Each path below is one point turned by a fixed rotation once a step. After each direction that follows a path, write how fast that rotation turns it, in degrees a step (0 if it stays still).
Each turn is a multiple of 5 degrees from 10 to 175, or 0.
Path 1:
[-1.14 -0.40 -2.52 -0.27 -0.45 -0.05  0.11  0.05 -1.57  0.45 -1.50 -1.06
 -0.40  3.87  1.15 -2.19  2.17  3.85 -4.15  0.37 -2.60  3.04  2.63  0.10
 -0.08  2.65  0.39 -1.63  0.58 -2.94 -0.43  1.82  2.96  2.24 -0.63 -0.51
 -2.09 -1.16 -0.04  4.04 -3.26  1.17]
[-1.22 -0.72 -3.07 -0.52 -0.83  1.19 -1.05 -0.58 -1.79  1.66 -2.69 -0.71
 -2.74  3.92  1.43 -1.07  0.13  4.46 -2.33  0.13 -1.75  3.17  2.87 -0.93
 -0.23  1.62  0.11 -1.40  2.85 -2.71 -0.48  2.61  2.31  2.05 -0.34  1.25
  0.64 -1.00  0.45  3.21 -3.20  1.86]
[-1.95 -0.18 -3.07 -1.04  0.33  0.51 -0.24  1.09 -1.01  1.46 -3.07 -1.33
 -1.56  2.52  1.75 -2.49  1.54  4.37 -1.81 -0.71 -3.41  1.95  1.81  0.47
 -0.92  1.72 -0.05 -2.14  1.71 -3.30 -1.43  0.33  2.99 -0.15  0.62 -0.22
  1.02 -1.38  1.24  3.68 -4.57  1.25]
[ 0.39 -0.98 -3.54 -0.38 -1.31 -0.16 -0.05  1.89 -1.79  1.89 -3.24 -0.56
 -1.48  4.34  1.57 -2.54  1.36  2.75 -2.60 -0.46 -1.45  3.34  1.83 -0.81
 -1.04  1.37 -0.72 -0.82  1.68 -4.59 -0.69  0.69  1.11 -0.61  1.19  2.00
  1.47 -1.45  0.66  4.21 -3.14  0.56]
[ 0.80 -0.70 -3.67 -0.81  0.20 -0.30 -0.96  0.27 -2.35  2.23 -3.55 -0.53
 -2.34  2.83  0.73 -0.06  2.14  3.50 -1.91 -1.42 -1.24  0.38  2.40 -1.19
 -1.27  2.59  1.12 -1.13  0.19 -4.56 -2.20  0.39  3.14 -1.14  1.19  1.31
  1.12 -1.91  0.31  4.06 -2.93  0.71]
[ 1.91 -1.82 -2.75 -0.35 -0.33 -0.83  0.40  0.15 -2.44 -0.17 -2.61 -1.47
 -0.43  3.53  0.96 -1.81  3.13  3.24 -3.31  0.07 -1.12  1.91  2.84 -0.52
 -1.28  2.97  0.92  0.51  0.23 -4.69 -1.68  0.71  2.43 -0.49  0.36 -0.31
 -1.02 -0.73  0.40  4.36 -3.39 -0.16]
[ 0.93 -1.61 -2.18 -0.48 -0.28  0.81 -1.27 -1.69 -3.00  1.06 -2.65 -1.06
 -2.13  3.70  0.34 -0.45  0.97  4.28 -2.12  1.69  0.01  1.14  3.68 -1.43
 -0.34  2.57  1.10  0.91  2.59 -4.73 -1.78  1.81  2.38  0.00  0.38  0.78
 -0.28 -0.27  0.14  3.64 -2.76  0.86]
[-1.54 -0.35 -1.42 -0.86  0.84  0.56 -0.38 -0.59 -2.34  1.40 -2.07 -1.60
 -0.55  2.65  0.33 -2.30  1.78  4.35 -2.23  2.18 -2.24  0.21  3.17  0.78
  0.01  2.46  0.68 -0.14  2.33 -4.72 -2.03  0.22  3.55 -0.46  0.81 -1.09
 -1.26 -0.24  0.33  4.30 -3.62  0.79]
[-1.13 -0.19 -1.70 -0.21 -1.20  0.51  0.00  0.46 -2.89  2.89 -1.97 -0.62
 -0.94  4.31  0.24 -2.83  0.87  2.89 -2.95  2.23 -1.16  2.24  3.21  0.70
  0.45  1.21 -0.68 -0.07  2.89 -4.99 -0.65  1.08  2.10  0.76  0.55  1.17
 -0.63 -0.58 -0.39  4.88 -1.62  1.02]
[-1.59  0.60 -2.21 -0.73 -0.18  0.20 -0.12 -0.24 -3.11  4.18 -2.80 -0.62
 -2.54  2.54  0.13 -0.77  1.87  3.66 -1.96 -0.12 -2.17  0.55  3.32  1.13
 -0.09  1.35  0.04 -1.77  1.27 -3.84 -1.52  0.75  4.35  1.27  0.04  0.79
  0.26 -1.21 -0.54  4.65 -1.48  1.40]
[ 0.36 -0.74 -2.02 -0.65 -1.25 -0.80  1.75  0.72 -2.57  1.63 -2.83 -1.50
 -1.29  2.80  0.93 -2.38  3.43  3.29 -2.98 -0.44 -2.32  3.16  3.20  1.53
 -0.78  1.19 -1.15 -0.89  0.64 -3.32 -0.63  1.05  3.33  1.65 -1.10  0.02
  0.42 -0.69 -0.09  4.77 -2.12  0.53]
[ 1.09 -1.02 -2.29 -1.41 -0.99  0.07  0.18 -0.82 -2.59  1.90 -3.84 -1.31
 -3.41  2.67  0.83 -0.40  2.22  4.65 -1.42 -0.01 -1.32  2.44  3.23 -0.37
 -0.82  0.73 -1.07 -0.33  2.17 -3.57 -1.22  1.90  2.78  0.79 -1.16  1.45
  2.86 -0.41  0.14  3.23 -2.21  1.18]
[ 0.45 -0.53 -1.96 -2.13  0.54 -0.60  0.94 -0.12 -1.57  0.85 -3.43 -2.28
 -1.23  1.93  0.81 -1.76  3.66  4.93 -1.83  0.82 -3.03  0.93  2.14  0.42
 -1.07  1.02 -0.78 -0.48  1.35 -4.66 -1.79  0.19  2.94 -1.53 -0.06 -0.23
  2.33 -0.36  0.82  3.25 -3.54  0.69]
[ 1.50 -0.73 -2.52 -1.66 -0.74 -0.13  0.89  0.29 -2.04  1.71 -2.97 -1.75
 -0.73  4.21  0.04 -1.63  2.77  3.43 -2.93  2.32 -1.23  1.43  2.09 -0.95
 -0.54  0.65 -0.90  0.54  2.02 -6.01 -0.67  1.18  0.88 -1.57  0.85  1.97
  1.83 -0.49  0.26  3.53 -1.67  0.63]
[ 0.30  0.07 -2.51 -2.01  0.87  0.21  0.57 -0.87 -2.48  2.62 -2.99 -2.05
 -1.14  3.12 -0.94  0.45  3.27  3.80 -2.38  1.28 -1.89 -1.59  2.58 -0.60
 -0.56  1.56  1.06 -0.73  0.85 -5.57 -1.64  1.08  2.95 -1.06  1.17  1.13
  0.30 -1.36  0.05  3.60 -1.14  1.02]
[ 0.77 -1.21 -1.62 -1.38 -0.35  0.32  2.02 -0.20 -2.78  0.75 -2.55 -3.06
  0.19  3.93 -0.80 -1.13  3.78  2.93 -3.57  1.68 -1.94  0.89  3.15  0.57
 -0.55  1.56  0.59  0.04  1.23 -4.68 -0.38  1.77  2.07  0.92  0.60  0.12
 -1.92 -1.26  0.19  4.32 -0.99  0.22]
[-0.21 -1.34 -1.02 -1.42 -0.35  1.76  0.19 -1.43 -3.54  1.81 -3.63 -2.81
 -2.42  3.33 -1.07  0.34  1.64  4.05 -1.77  1.66 -1.39  0.71  3.95 -0.05
  0.15  0.82  0.16 -0.25  3.25 -3.53 -0.81  2.60  2.40  1.86  0.43  1.06
 -0.60 -1.55  0.13  3.58 -0.87  0.95]
[-1.73 -0.77 -0.01 -1.64  0.33  0.98  0.70  0.35 -2.73  0.93 -4.00 -3.45
 -1.17  2.09 -0.43 -1.78  2.61  4.25 -1.53  1.37 -3.53  1.03  2.97  1.64
  0.21  0.54 -1.14 -1.13  2.57 -3.19 -1.42  0.54  3.12  0.72  0.83 -0.85
 -0.51 -1.78  0.58  4.01 -2.43  0.52]
[-0.40 -0.79 -0.39 -1.12 -1.52  0.37  0.11  1.15 -3.13  2.04 -4.42 -1.99
 -1.90  3.53 -0.59 -1.90  1.91  3.19 -2.27  1.56 -2.14  2.81  2.76  0.34
  0.81 -0.47 -2.98 -0.52  2.66 -3.80 -0.65  0.85  1.38  0.52  0.85  1.64
  1.14 -2.17 -0.26  4.08 -1.04  0.53]
[-0.32  0.31 -0.87 -1.64 -0.09 -0.55 -0.55  0.47 -2.95  2.57 -4.64 -1.57
 -2.44  2.12 -0.83  0.08  3.31  3.92 -2.09  0.07 -2.90  0.46  2.37 -0.18
  0.47  0.47 -2.04 -1.76  0.11 -3.62 -1.79  0.08  3.42 -0.27  0.61  1.02
  1.68 -2.78 -0.77  3.65 -1.26  0.92]
[ 1.72 -0.77 -0.99 -1.54 -0.95 -1.56  0.80  0.53 -2.41  0.12 -3.69 -2.06
 -0.77  3.30 -0.40 -0.97  4.73  3.56 -4.01  0.78 -2.54  2.58  2.22 -0.56
  0.16  0.87 -2.30 -0.71 -0.71 -3.77 -0.85  0.95  2.12  0.15 -0.50  0.55
  0.53 -2.05 -0.75  3.63 -1.46  0.26]
[ 1.39 -0.72 -1.47 -2.08 -0.21 -0.07 -0.77 -1.82 -2.32  0.44 -3.81 -2.07
 -2.37  3.26 -0.68  1.27  3.29  5.12 -3.05  1.65 -1.78  1.21  2.46 -2.46
  0.47  1.06 -1.16 -0.47  0.83 -3.73 -1.13  2.43  2.10  0.31 -0.64  1.45
  1.48 -1.71 -0.53  2.09 -1.62  1.26]
[-0.46 -0.16 -1.10 -2.50  1.00  0.11  0.28 -0.97 -1.09 -0.66 -2.90 -3.25
 -0.02  3.03 -0.39 -0.74  3.74  5.31 -3.54  2.65 -3.88  0.58  1.58 -0.95
  0.31  1.35 -0.61 -1.11  0.91 -4.01 -1.08  1.45  2.14 -0.59  0.26 -0.46
 -0.06 -1.55  0.31  2.29 -2.98  1.08]
[-0.67 -0.25 -1.73 -1.83 -0.35  1.12  0.04 -0.06 -1.61  0.94 -2.82 -2.51
 -0.39  5.09 -0.78 -0.77  1.84  3.88 -3.83  3.17 -2.46  1.68  1.59 -1.57
  0.79  0.44 -0.93 -0.98  2.51 -4.63  0.28  2.39  0.22  0.14  1.25  1.95
 -0.06 -2.02  0.18  2.69 -1.42  1.32]
[-2.11  0.35 -2.13 -2.03  0.91  1.29 -0.30  0.29 -1.94  2.09 -3.45 -2.67
 -1.09  3.55 -1.22  0.43  2.31  3.66 -2.94  0.84 -3.64 -0.51  1.77 -0.71
  0.45  1.13  0.46 -2.84  1.08 -3.64 -0.78  1.45  2.25  0.51  1.86  1.10
 -0.88 -3.42  0.23  3.22 -1.42  1.41]
[-0.51 -1.24 -1.65 -1.03 -0.75  0.65  0.88  1.51 -2.29  0.35 -3.78 -2.99
 -0.40  4.15 -0.57 -1.16  2.91  2.66 -3.69 -0.09 -3.12  2.64  2.23 -0.09
  0.00  1.02 -0.58 -1.95  0.76 -2.77  0.19  1.76  1.33  1.81  1.24  0.75
 -1.92 -3.55  0.32  4.02 -1.48  0.27]
[-0.13 -1.72 -1.47 -1.08 -0.60  1.20 -1.48  0.06 -2.98  0.62 -5.06 -2.48
 -3.16  3.31 -0.53  0.84  1.47  3.87 -1.89 -0.79 -2.12  2.18  2.82 -1.53
  0.17  1.06 -0.70 -1.72  1.76 -2.06 -0.98  2.06  1.93  1.73  1.03  1.26
 -0.04 -3.65  0.24  3.02 -1.94  0.81]
[-0.48 -1.47 -0.57 -1.16  0.12 -0.05 -1.16  1.19 -2.05 -1.08 -4.78 -2.82
 -1.43  2.30  0.27 -1.38  2.75  4.35 -2.21 -0.06 -3.53  2.37  2.00 -0.59
  0.27  1.60 -1.63 -1.31  0.90 -2.39 -1.82  0.06  2.30 -0.22  1.11 -0.74
 -0.18 -3.16  0.56  3.20 -3.94  0.08]
[ 0.32 -1.16 -1.09 -0.71 -1.04 -0.30 -2.39  0.94 -2.31  0.00 -4.24 -1.16
 -1.70  4.13 -0.15 -1.17  1.34  3.80 -3.05  1.54 -1.74  3.10  1.75 -2.51
  1.08  1.16 -2.59 -0.35  1.44 -3.92 -1.34  0.65  0.71 -0.92  1.39  1.58
  0.82 -2.75 -0.38  3.08 -2.70  0.50]
Speeds:
[-0.46  0.87  0.67  0.19 -0.35 -0.79 -0.51 -0.49 -0.01  0.34  0.52  0.89
 -0.27 -0.27  0.14 -0.27  0.13  0.56 -0.57  0.63 -0.18  0.64  0.09  0.11
  0.83 -0.13 -1.22 -0.12 -0.57  0.29 -0.12 -0.14  0.76  0.45 -1.20 -0.26
  0.37  0.49 -0.92 -0.04  0.09  0.44] => 35
[-0.06 -0.03 -1.01  0.76 -0.11 -0.13 -0.33  0.03  0.12  0.48  0.77  1.09
 -0.15  0.03  1.06 -0.78 -0.84 -0.16  0.20 -0.62  0.71  0.31  0.28  0.21
 -0.58  0.87  0.92  0.29  0.15 -0.31 -0.33 -0.28  0.47 -0.10 -0.17 -0.20
 -0.09  0.91  0.19  0.56 -0.90  0.10] => 10
[ 0.81  0.37 -0.68  0.43 -0.98 -0.05  0.05 -0.77  0.37 -0.10  0.36  0.31
  0.21  0.09  0.81 -0.65  0.11  0.81  0.60 -0.15  0.17 -1.03 -0.25  0.59
  0.65 -0.81 -0.28  0.26 -0.09  0.39 -0.49  0.60 -0.52  0.13  0.73 -0.71
 -0.13 -1.21 -0.12  0.23  0.22  0.27] => 0
